In the data rows, 50 means zero.
Here are some rows, each followed by its group. Groups can overlap.
<72 59 68 60 61 59 71 55 60 47 62 55 71 58 64 67 67 60 66 49 56 54 65 53
 61 63 61 56 68 65 65 47 63 62 61 50 56 61 60 56 58 67 59 50 65 46 66 59> 0
<44 44 49 45 47 47 42 55 41 40 47 51 39 51 45 49 50 55 53 54 57 53 56 52
 38 48 51 49 46 43 46 37 50 46 47 47 46 48 37 52 49 48 49 50 46 39 49 47> 1
<44 67 26 29 35 70 43 64 39 72 58 74 58 43 45 69 48 61 45 57 30 56 40 69
 42 64 33 33 43 69 42 61 32 62 34 64 33 29 46 36 35 37 53 62 34 67 39 64> 2
<69 63 71 71 71 62 66 64 63 56 60 59 68 74 66 65 73 68 72 55 66 54 65 62
 63 63 74 69 69 58 68 56 73 58 70 55 69 68 64 64 71 69 72 52 67 57 66 63> 0
<48 45 51 46 43 47 56 46 52 38 40 49 41 50 51 48 42 53 50 44 49 49 57 51
 44 54 52 49 37 48 53 43 46 56 48 45 46 47 41 48 47 42 50 45 46 44 52 41> 3
<40 49 52 55 46 48 39 57 47 52 63 62 61 51 42 45 46 43 51 42 41 44 37 43
 53 49 45 44 48 46 33 40 48 53 52 43 47 43 52 46 45 49 43 50 41 41 44 52> 2
<63 41 32 25 28 38 65 35 60 48 59 48 64 34 66 52 72 39 66 53 29 35 62 40
 60 44 30 60 53 35 55 53 31 40 27 46 26 35 60 30 27 28 24 53 61 56 62 35> 0
<44 37 50 51 54 39 48 41 48 53 41 47 43 45 40 44 37 49 45 51 56 47 49 43
 57 47 61 54 41 38 44 57 47 46 55 53 48 49 37 56 48 55 45 54 55 56 46 39> 1
<51 36 49 49 49 30 50 36 47 67 39 27 41 45 54 36 35 39 44 70 54 34 55 38
 44 28 45 52 36 31 57 67 45 25 50 71 51 49 42 50 50 52 39 69 54 67 52 32> 3
<47 38 47 50 50 33 51 32 44 60 35 34 43 58 52 37 45 31 43 75 59 38 54 32
 44 30 52 42 37 33 51 67 51 34 44 71 43 40 35 46 53 44 47 65 47 63 53 33> 3
<51 52 50 50 44 54 47 48 48 37 32 50 44 48 46 53 46 61 52 54 53 57 54 55
 50 48 46 52 37 51 47 40 53 46 47 40 51 47 43 44 46 48 44 45 43 46 50 55> 1
<48 40 49 48 50 55 56 42 47 46 37 43 41 50 51 44 48 46 48 48 50 51 46 47
 39 53 46 48 40 47 54 47 46 46 48 42 44 47 35 47 46 46 43 40 47 40 53 51> 3
<46 69 30 28 33 67 46 62 42 66 57 77 57 44 43 76 41 64 45 60 23 62 41 65
 52 63 33 33 48 67 43 64 31 65 35 63 32 34 45 37 33 29 52 66 41 68 38 61> 2
<44 66 34 31 45 68 47 75 53 63 55 56 52 41 35 58 52 59 48 53 39 57 36 57
 48 57 31 43 53 65 44 56 38 49 38 54 34 31 49 38 31 32 51 56 36 57 39 60> 2
<38 43 59 56 58 45 40 49 51 55 59 52 50 55 43 32 57 37 56 43 55 42 37 38
 50 43 55 43 57 39 36 42 53 52 55 45 52 54 57 52 54 55 44 42 46 44 41 43> 2
<47 46 46 50 44 46 42 42 45 43 47 52 40 49 43 43 44 45 48 51 60 55 59 49
 39 54 50 53 41 42 49 43 48 52 50 39 50 45 41 51 50 49 48 43 44 47 44 44> 1
<39 53 48 48 52 52 35 45 33 39 42 52 51 51 37 50 46 49 48 43 42 54 31 47
 53 36 45 51 59 48 38 42 56 54 52 51 55 59 61 61 48 52 53 44 38 45 36 51> 4
<45 54 53 50 40 58 48 50 44 46 36 41 42 42 54 56 48 66 40 50 51 64 59 66
 48 64 51 51 46 61 47 43 52 56 45 43 44 43 37 48 43 43 45 49 48 38 54 60> 1
<51 41 47 46 51 41 52 47 48 44 39 47 41 48 56 45 42 40 38 44 46 55 51 50
 50 52 52 55 41 52 49 42 51 52 48 44 44 43 41 45 43 51 40 40 51 43 50 44> 3
<36 51 42 42 42 58 45 65 48 58 55 60 53 45 38 55 50 52 54 47 42 50 36 55
 51 60 41 47 48 54 40 46 36 51 39 44 37 42 47 38 34 39 53 46 38 43 37 54> 2
<49 47 52 48 46 45 52 50 42 46 42 45 43 48 43 52 42 50 46 48 60 57 52 55
 43 51 47 50 43 48 50 46 47 48 54 47 44 48 41 51 47 46 43 39 50 43 43 48> 1
<51 31 46 46 50 37 49 31 48 63 41 35 43 45 50 34 40 41 42 67 48 38 54 38
 41 39 53 51 43 38 59 61 50 35 51 58 46 45 32 47 45 49 45 61 46 65 51 31> 3
<42 49 56 53 61 42 32 46 44 41 53 49 46 51 35 46 49 42 44 49 48 42 36 38
 47 42 54 46 50 48 36 41 48 54 62 44 60 63 60 60 55 65 35 40 39 41 41 41> 4
<64 56 62 68 63 53 68 57 63 51 65 52 72 71 72 64 67 58 66 45 57 59 65 56
 72 59 61 62 70 59 72 49 65 49 62 51 56 57 61 64 56 59 67 45 64 50 66 59> 0
<56 49 49 46 44 44 37 53 44 42 38 50 38 45 45 52 45 55 43 45 54 60 50 60
 53 57 51 56 42 53 50 38 47 52 44 46 50 48 44 46 45 44 47 39 47 41 40 47> 1
<40 70 38 44 47 77 56 67 43 54 49 48 53 32 36 65 55 61 50 55 29 59 36 59
 52 56 28 38 48 69 32 56 33 55 31 53 28 33 53 36 35 27 54 57 46 62 34 61> 2
<44 57 40 43 41 51 44 61 56 54 60 49 51 44 37 50 44 48 49 37 41 44 38 49
 48 53 40 49 55 51 35 42 41 48 41 45 45 43 49 44 41 44 47 43 43 39 38 49> 2
<54 48 51 46 50 56 48 43 50 40 37 45 41 47 51 51 38 52 41 42 53 54 59 54
 44 55 53 56 43 49 51 42 48 50 46 44 43 44 38 43 44 45 46 42 50 47 59 46> 3
<69 67 69 77 76 65 67 69 66 61 70 60 66 76 69 74 73 69 72 60 74 65 62 65
 72 65 74 79 69 67 68 61 82 67 70 60 72 77 63 72 73 75 85 68 63 57 67 63> 0
<53 49 47 52 44 48 45 45 47 37 37 51 42 45 50 49 48 56 44 41 52 50 60 51
 46 49 51 54 41 54 48 44 51 48 39 45 47 48 41 46 45 51 40 44 45 41 45 46> 3
<64 53 49 58 49 52 63 46 60 49 68 57 57 57 70 56 68 57 66 43 53 50 66 51
 68 57 48 52 70 53 67 39 51 54 59 48 51 51 65 53 55 53 57 39 63 43 65 49> 0
<62 56 59 58 63 59 66 54 63 50 63 59 70 68 64 59 64 60 58 46 64 56 57 54
 68 63 65 59 69 61 64 50 64 54 67 58 61 65 59 59 60 57 62 50 67 45 62 59> 0
<67 61 72 73 77 73 68 59 64 65 70 62 68 73 68 65 74 61 73 57 70 58 63 62
 68 58 72 70 72 60 68 55 73 63 75 55 68 68 70 66 74 73 73 57 65 61 67 64> 0
<43 35 63 66 60 41 33 43 28 45 56 48 58 54 41 41 55 31 53 47 50 40 29 36
 46 39 54 37 60 40 32 53 56 53 62 43 64 64 68 67 66 65 43 53 39 40 36 38> 4
<37 31 86 82 86 23 31 25 34 87 57 4 53 79 28 23 62 22 56 83 68 22 34 23
 54 22 83 0 56 31 44 91 89 0 86 87 80 89 72 90 87 87 20 95 34 86 38 23> 4
<61 45 43 47 42 49 68 52 74 44 66 54 64 52 67 47 61 46 60 41 41 45 66 41
 56 50 48 51 63 50 66 42 51 52 40 43 46 49 63 49 54 46 39 43 62 43 59 54> 0
<58 58 51 52 42 55 50 55 45 41 38 47 41 51 55 54 40 61 47 50 55 55 54 58
 44 61 47 54 42 54 44 40 41 47 43 45 46 44 43 47 43 40 41 34 38 46 45 59> 1
<37 48 49 47 51 45 31 48 36 40 50 46 53 48 35 46 51 48 50 40 52 50 38 48
 47 43 57 52 48 50 43 45 50 47 47 47 54 53 60 62 59 61 50 55 42 38 44 46> 4
<54 53 49 49 51 49 53 48 48 41 39 46 42 48 50 50 36 45 38 42 46 47 58 49
 39 46 47 47 35 48 52 44 49 50 45 46 48 42 44 50 49 49 49 46 67 58 63 58> 5
<46 54 44 46 50 45 48 46 46 41 43 52 45 56 60 58 55 64 53 50 52 49 36 44
 42 45 43 46 42 45 50 48 48 48 44 41 46 51 43 54 44 47 44 42 46 39 45 53> 1
<45 51 50 43 49 47 59 47 42 46 42 46 41 40 50 57 47 53 47 45 57 60 61 48
 36 46 50 52 45 51 54 46 50 49 47 39 41 50 41 41 45 42 42 42 44 44 51 53> 3
<69 70 75 81 82 72 64 64 64 66 66 73 71 84 70 70 69 73 73 71 81 66 66 66
 77 67 78 97 73 69 71 71 83 73 82 67 83 72 74 80 82 78 85 67 76 73 67 64> 0
<49 38 49 47 57 42 49 41 42 41 42 48 41 47 50 43 46 41 45 57 56 50 57 54
 52 46 55 47 39 39 45 45 45 50 54 42 41 52 41 48 48 52 53 51 41 51 48 42> 1
<69 56 54 59 53 60 63 53 64 41 66 49 61 55 68 57 65 57 64 44 52 53 65 54
 63 55 57 50 60 48 66 39 53 52 52 41 53 58 65 55 53 57 61 48 65 43 64 55> 0
<51 55 52 45 49 49 58 49 52 40 41 47 43 46 53 53 42 55 38 43 56 59 55 52
 36 46 49 52 46 54 57 38 53 50 48 39 49 49 39 54 49 48 53 48 66 54 64 65> 5
<54 48 49 50 50 51 51 50 54 41 41 42 41 44 49 51 37 43 41 36 43 52 56 47
 45 52 44 54 47 45 62 46 48 47 48 41 44 43 38 51 49 49 44 47 67 53 60 57> 5
<75 57 63 65 56 54 64 53 65 41 66 56 68 64 60 57 71 61 69 53 58 54 66 52
 63 58 66 55 67 54 69 48 62 53 62 43 56 63 65 54 60 60 58 42 70 48 69 58> 0
<43 68 33 33 35 71 50 73 58 82 57 75 52 35 46 66 39 68 43 66 22 65 38 67
 42 69 21 28 49 68 38 72 29 77 30 78 26 30 49 31 31 30 56 68 39 78 44 64> 2
<40 55 45 48 50 54 41 63 53 52 57 53 52 42 40 49 51 42 47 41 41 54 39 50
 54 54 48 50 57 50 43 47 44 47 48 40 48 40 50 44 43 45 44 39 42 47 43 55> 2
<52 34 46 49 53 33 44 38 47 53 42 39 37 44 46 37 44 39 43 52 52 36 54 45
 51 51 70 64 56 52 52 60 53 41 53 52 45 53 37 43 54 47 41 59 49 55 42 33> 1
<64 47 39 45 34 42 67 44 59 48 64 49 68 44 65 43 61 48 56 36 39 45 62 47
 58 44 40 53 56 41 62 45 48 46 38 49 41 41 58 42 42 43 37 39 69 39 62 46> 0
<41 44 47 50 45 37 44 43 40 41 41 47 38 46 44 46 47 53 54 55 67 52 50 48
 48 48 54 49 51 47 48 45 51 44 54 47 49 48 39 50 52 55 53 39 46 45 52 44> 1
<43 52 46 42 40 55 39 54 52 55 64 65 57 47 42 55 46 48 53 41 45 44 40 50
 52 48 44 54 55 55 46 39 36 48 45 48 41 42 50 37 43 36 47 43 36 39 41 58> 2
<42 32 60 62 66 36 35 39 35 51 53 39 51 60 38 33 51 37 55 51 61 34 38 38
 51 33 61 32 51 37 35 55 64 45 64 64 66 73 68 77 72 70 36 55 34 57 39 41> 4
<55 53 50 43 50 57 53 50 53 40 40 48 38 47 48 53 39 51 42 38 45 51 52 49
 41 53 45 51 42 52 55 43 53 49 52 32 41 47 46 47 47 50 53 43 59 54 57 58> 5
<37 48 50 52 45 54 39 48 39 46 48 52 52 45 35 48 47 44 52 42 49 42 41 46
 48 45 49 51 51 48 39 46 48 53 45 42 58 58 59 61 63 56 51 42 35 45 36 44> 4
<45 67 35 33 29 71 47 72 53 77 53 71 48 34 43 69 45 67 47 65 27 74 38 70
 41 56 29 32 43 67 42 69 26 71 34 69 32 25 44 28 27 31 52 66 46 72 43 69> 2
<39 33 74 73 70 30 30 31 32 69 51 28 53 70 40 29 50 29 55 75 73 26 35 25
 55 29 67 18 59 26 35 70 78 26 74 80 76 75 65 84 82 85 28 74 41 72 45 30> 4
<45 50 47 49 51 50 50 50 46 46 39 49 42 51 51 48 44 53 44 51 55 58 50 55
 50 51 45 49 43 47 44 42 42 46 42 40 45 48 45 45 44 42 44 42 49 47 46 51> 1
<69 56 57 53 59 56 65 56 63 46 64 53 65 64 72 61 69 61 66 44 55 51 62 58
 65 62 63 54 70 61 67 43 57 47 59 43 54 59 61 58 62 60 56 43 70 40 63 59> 0
<48 39 51 42 47 41 46 41 36 37 40 44 39 50 42 37 45 46 47 52 57 57 54 55
 42 46 53 52 42 42 48 43 51 46 49 37 48 46 39 50 49 48 48 41 51 45 49 48> 1
<48 56 48 49 47 58 50 55 59 41 46 52 45 45 50 56 42 61 42 42 48 55 52 58
 45 57 46 51 42 63 54 49 55 57 49 49 60 60 51 55 53 57 57 51 60 52 58 59> 6
<37 50 44 41 44 61 38 66 50 61 64 60 52 44 42 53 49 54 53 43 35 55 33 54
 43 54 39 49 51 52 42 45 45 58 37 49 43 41 57 34 42 36 48 41 39 48 41 48> 2
<45 27 43 48 49 29 52 28 49 72 39 23 38 40 47 25 41 36 38 73 55 33 57 30
 44 35 52 64 53 33 55 77 45 17 46 78 53 45 39 41 41 45 49 72 55 72 48 35> 3
<51 45 46 48 47 47 56 54 51 43 44 51 42 50 54 53 44 61 48 50 58 55 50 47
 46 48 42 49 39 44 51 41 46 47 52 37 45 47 37 41 47 50 41 41 48 44 48 47> 3
<68 58 57 54 61 53 71 52 67 44 66 46 67 63 71 55 65 52 63 44 51 57 65 56
 69 53 61 52 71 56 63 49 54 48 59 43 53 56 64 56 51 56 55 44 61 52 63 63> 0
<54 38 49 51 59 38 44 37 41 44 41 43 40 52 44 33 41 41 40 53 54 49 59 55
 44 46 57 49 44 42 40 51 48 48 52 46 54 51 39 49 47 52 45 49 47 48 50 37> 1
<48 55 47 44 49 50 51 55 43 45 41 52 40 40 45 51 43 58 38 54 52 59 54 54
 60 64 54 51 44 54 45 47 46 46 47 43 45 40 38 47 51 35 46 44 48 36 52 52> 1
<54 47 46 47 42 46 45 50 42 43 34 45 42 45 53 53 52 66 49 50 59 59 46 59
 45 50 48 54 40 50 48 40 49 51 49 42 50 51 38 46 38 47 50 41 52 41 47 46> 1
<41 48 48 40 45 49 34 53 31 37 49 49 48 39 40 46 52 43 51 39 40 51 35 48
 50 55 44 54 54 49 39 43 49 50 44 42 52 49 61 61 53 53 57 49 40 43 47 49> 4
<58 68 48 51 53 60 54 57 58 47 46 48 36 52 62 59 41 53 39 40 51 55 52 57
 43 58 52 57 40 62 57 52 55 59 50 53 52 55 42 52 60 57 56 58 61 60 62 66> 5
<35 42 58 58 65 45 35 42 35 45 51 51 55 53 39 37 51 30 46 47 56 33 37 37
 58 35 65 44 58 44 38 50 61 46 53 57 71 75 60 69 67 71 46 58 39 44 41 35> 4
<64 55 42 47 48 46 62 49 62 41 58 53 64 54 66 53 65 48 53 38 44 53 63 53
 61 50 42 48 63 45 62 44 48 48 44 37 49 46 56 44 40 45 47 44 61 46 70 51> 0
<54 39 49 52 43 41 49 37 44 46 41 49 41 51 49 45 47 45 50 53 50 40 54 44
 46 40 50 47 39 49 49 48 46 42 44 46 39 49 40 40 46 44 45 48 51 54 47 41> 3
<34 43 49 47 48 51 44 62 49 50 63 59 60 51 37 46 55 50 53 38 47 45 37 44
 53 50 49 52 52 53 38 41 46 46 51 42 42 44 49 51 50 45 43 44 39 44 43 53> 2
<65 61 70 72 65 64 66 59 73 56 68 59 65 71 60 62 62 59 66 52 57 66 66 62
 68 61 65 65 66 69 69 51 67 57 70 51 65 65 68 68 68 64 68 51 67 56 66 63> 0
<41 46 52 52 54 43 42 43 34 40 49 50 50 51 40 47 49 40 45 45 51 49 33 44
 49 51 47 42 48 40 40 41 51 51 57 46 56 60 63 58 59 55 46 52 42 42 41 50> 4
<44 56 41 46 38 58 46 56 56 61 63 56 60 43 38 57 49 55 48 41 43 48 44 49
 45 55 38 40 47 51 35 40 40 50 36 50 39 41 47 45 39 37 44 37 33 43 45 53> 2
<49 29 46 46 48 31 46 34 45 58 40 33 40 45 47 35 45 38 48 71 50 42 55 42
 43 36 52 56 43 35 51 65 46 35 50 64 40 51 39 52 48 45 45 63 45 57 51 33> 3
<50 55 47 49 47 46 49 47 44 40 40 50 45 44 45 54 43 52 51 51 59 60 52 55
 47 52 52 53 37 50 55 44 44 51 47 43 49 46 39 45 44 46 48 47 42 41 42 43> 1
<29 42 45 52 48 52 39 51 48 58 57 59 60 52 45 49 50 48 49 39 41 43 33 47
 50 45 50 47 49 49 37 39 47 44 53 44 50 56 48 44 47 50 44 42 38 40 37 46> 2
<38 56 46 41 43 62 48 58 50 52 56 64 56 38 41 54 53 48 49 40 37 51 33 57
 52 43 42 45 49 50 40 35 43 51 45 43 39 42 47 41 37 43 48 46 42 47 43 46> 2
<64 58 63 52 69 55 64 54 63 46 65 53 69 63 67 59 67 55 65 43 53 55 66 52
 67 57 58 51 62 61 66 45 66 52 59 44 54 52 67 55 50 53 62 45 66 44 63 56> 0
<52 51 40 45 47 51 51 48 54 37 39 45 43 44 53 46 39 50 36 36 45 50 47 36
 40 47 45 52 46 46 54 42 47 55 47 48 48 54 49 53 56 52 62 50 56 46 54 56> 6
<57 60 49 57 52 58 54 55 61 42 44 51 40 50 53 52 38 57 34 41 49 54 53 47
 47 57 50 50 47 63 57 56 61 52 55 56 52 59 51 54 57 59 55 53 58 54 59 53> 6
<46 54 41 48 48 52 48 53 48 41 42 51 42 46 44 52 41 59 50 53 55 61 49 56
 47 57 53 50 40 49 50 38 48 52 44 42 50 50 36 45 46 44 42 40 46 41 37 53> 1
<61 60 57 50 50 59 48 62 53 50 44 59 33 50 48 56 44 61 36 52 47 61 54 57
 46 65 53 57 43 55 52 59 58 55 60 59 58 57 53 60 56 66 50 62 57 56 62 60> 6
<34 42 62 69 56 38 40 43 33 44 53 45 49 53 39 36 47 35 49 52 57 36 37 38
 50 41 54 50 50 37 35 49 65 46 60 53 59 63 60 67 69 72 48 64 51 58 42 37> 4
<50 40 44 41 46 39 47 36 41 45 38 47 42 47 54 35 44 46 40 56 54 47 56 38
 42 43 47 50 40 33 51 55 50 46 43 50 43 46 37 50 44 47 48 54 47 41 51 38> 3
<67 62 66 68 61 63 70 57 69 50 67 58 65 73 65 62 69 54 66 53 57 51 62 56
 63 56 63 67 65 58 63 52 65 55 61 50 65 65 68 62 59 62 66 48 65 47 66 63> 0
Which 4 groups are nearest to each row below, nearest first, going by the average distance to the group's rows?
<60 40 49 46 48 38 55 35 48 42 40 47 39 47 43 43 40 32 45 58 53 49 55 39
 41 49 49 51 42 39 46 48 50 47 53 56 39 44 35 47 49 41 52 49 53 48 47 39> -> 3 1 5 6
<40 60 35 36 38 61 49 66 51 67 58 59 52 37 42 62 52 61 46 49 31 54 33 54
 48 66 37 37 50 55 35 54 35 49 40 45 34 31 47 36 38 37 55 43 39 54 43 54> -> 2 1 5 6
<67 54 49 48 45 53 64 54 65 38 60 50 59 47 62 59 67 58 65 36 49 53 67 53
 66 43 50 51 61 53 65 43 55 48 51 40 45 52 61 52 45 47 61 40 66 37 66 52> -> 0 5 6 1
<35 46 54 51 48 53 41 43 39 41 46 50 50 55 33 42 56 43 55 47 44 35 35 46
 50 44 44 50 56 45 38 41 53 57 54 50 60 60 61 66 60 55 46 55 36 44 41 40> -> 4 1 6 3
<45 30 57 47 51 29 50 33 40 77 41 25 42 48 54 30 42 29 49 80 51 31 49 30
 39 32 45 44 43 25 36 84 47 18 50 78 47 47 44 48 48 48 42 78 48 71 46 19> -> 3 1 4 5
<63 52 47 48 47 49 72 56 66 45 61 55 64 55 67 51 64 44 59 38 47 48 59 49
 60 58 49 48 59 50 68 48 45 54 47 39 45 44 56 51 44 48 46 40 51 48 61 50> -> 5 0 6 1
<55 54 45 48 52 52 44 47 52 40 39 44 39 43 51 51 41 48 47 41 56 55 53 53
 38 57 56 47 44 52 54 43 49 53 48 43 42 50 41 43 42 46 42 47 46 43 49 56> -> 1 5 6 3
<67 50 49 44 46 50 59 49 60 42 65 51 64 43 67 50 74 51 62 41 38 54 71 44
 67 53 50 46 61 48 71 41 48 43 44 43 40 45 65 43 42 43 42 49 69 38 66 56> -> 0 5 6 1
<43 60 40 45 48 62 48 57 45 53 38 54 39 46 45 59 42 53 47 50 50 70 57 62
 48 68 43 54 47 60 53 58 44 57 48 50 45 42 41 45 41 45 46 48 45 49 41 55> -> 1 5 6 2
Which 3 groups are nearest to each row below, nearest first, going by the average distance to the group's rows?
<49 52 46 51 44 46 54 54 50 42 45 55 49 48 54 57 38 51 38 42 43 47 48 49
 34 51 46 44 41 51 47 44 45 54 46 40 52 43 43 50 55 50 49 43 51 43 44 46> -> 5 1 6
Which 4 groups are nearest to each row below, nearest first, going by the distance to the centre of the group?
<53 29 46 51 50 37 42 38 41 65 38 33 39 45 51 29 41 38 44 65 47 35 54 35
 50 41 48 50 47 38 49 68 50 33 51 67 49 46 36 54 49 53 47 65 48 65 52 32> -> 3 1 4 5
<67 49 34 36 36 48 58 41 65 41 54 51 65 39 66 54 65 47 56 44 33 43 62 43
 63 45 41 58 63 39 66 44 36 47 38 44 45 39 59 35 33 40 36 46 64 41 65 42> -> 3 5 1 2
<47 34 49 41 45 27 47 32 46 67 40 27 40 49 50 38 49 31 51 79 53 34 53 29
 48 33 51 43 38 29 44 72 54 20 47 69 48 53 39 46 46 53 41 70 50 75 44 31> -> 3 4 1 5
<41 49 50 50 50 47 33 51 42 50 62 62 62 55 39 52 50 50 51 42 44 48 37 44
 54 47 51 47 49 46 50 50 51 49 49 42 51 53 50 47 48 48 43 43 42 43 40 44> -> 1 2 3 4
<38 50 53 49 47 46 43 47 36 39 48 53 49 46 39 46 47 48 47 42 38 42 41 51
 49 52 42 48 51 53 42 49 54 54 56 54 58 58 69 58 62 57 50 40 37 44 34 46> -> 4 1 6 2
Which 4 groups are nearest to each row below, nearest first, going by the distance to the group's nearest row?
<48 52 42 52 45 42 47 44 49 43 46 50 44 49 44 48 50 54 48 45 58 49 46 45
 42 45 52 54 38 48 42 45 48 52 52 40 45 45 41 45 54 42 51 42 43 39 45 48> -> 1 3 6 5
<38 54 42 42 45 57 39 62 48 63 62 54 57 43 41 49 51 52 50 40 41 54 41 55
 51 53 43 49 46 57 47 42 38 55 40 48 39 43 46 39 44 36 47 45 40 42 38 55> -> 2 1 4 3
<31 47 49 48 49 42 47 42 44 42 42 51 51 56 55 55 45 63 43 42 53 46 44 48
 37 49 42 48 43 47 42 46 47 53 47 43 52 40 41 48 44 51 49 40 48 34 41 47> -> 1 3 2 6
Which 3 groups are nearest to each row below, nearest first, going by the distance to the centre of the group?
<44 32 46 49 51 30 52 27 46 65 44 41 38 51 54 33 44 42 53 72 50 36 45 33
 38 32 54 43 40 29 48 65 48 31 39 65 53 49 42 45 50 46 46 58 48 70 46 33> -> 3 1 4
<37 35 60 68 67 45 35 37 30 57 58 43 55 61 41 36 50 35 50 48 62 34 36 40
 51 38 70 42 47 42 44 57 59 56 67 56 73 76 65 65 67 66 37 57 35 57 37 32> -> 4 3 1
<60 59 53 61 57 55 52 60 52 44 39 48 45 50 55 51 45 51 40 46 52 55 50 57
 42 57 51 52 45 59 57 51 53 51 52 41 49 52 47 51 54 63 59 52 61 57 68 70> -> 6 5 1
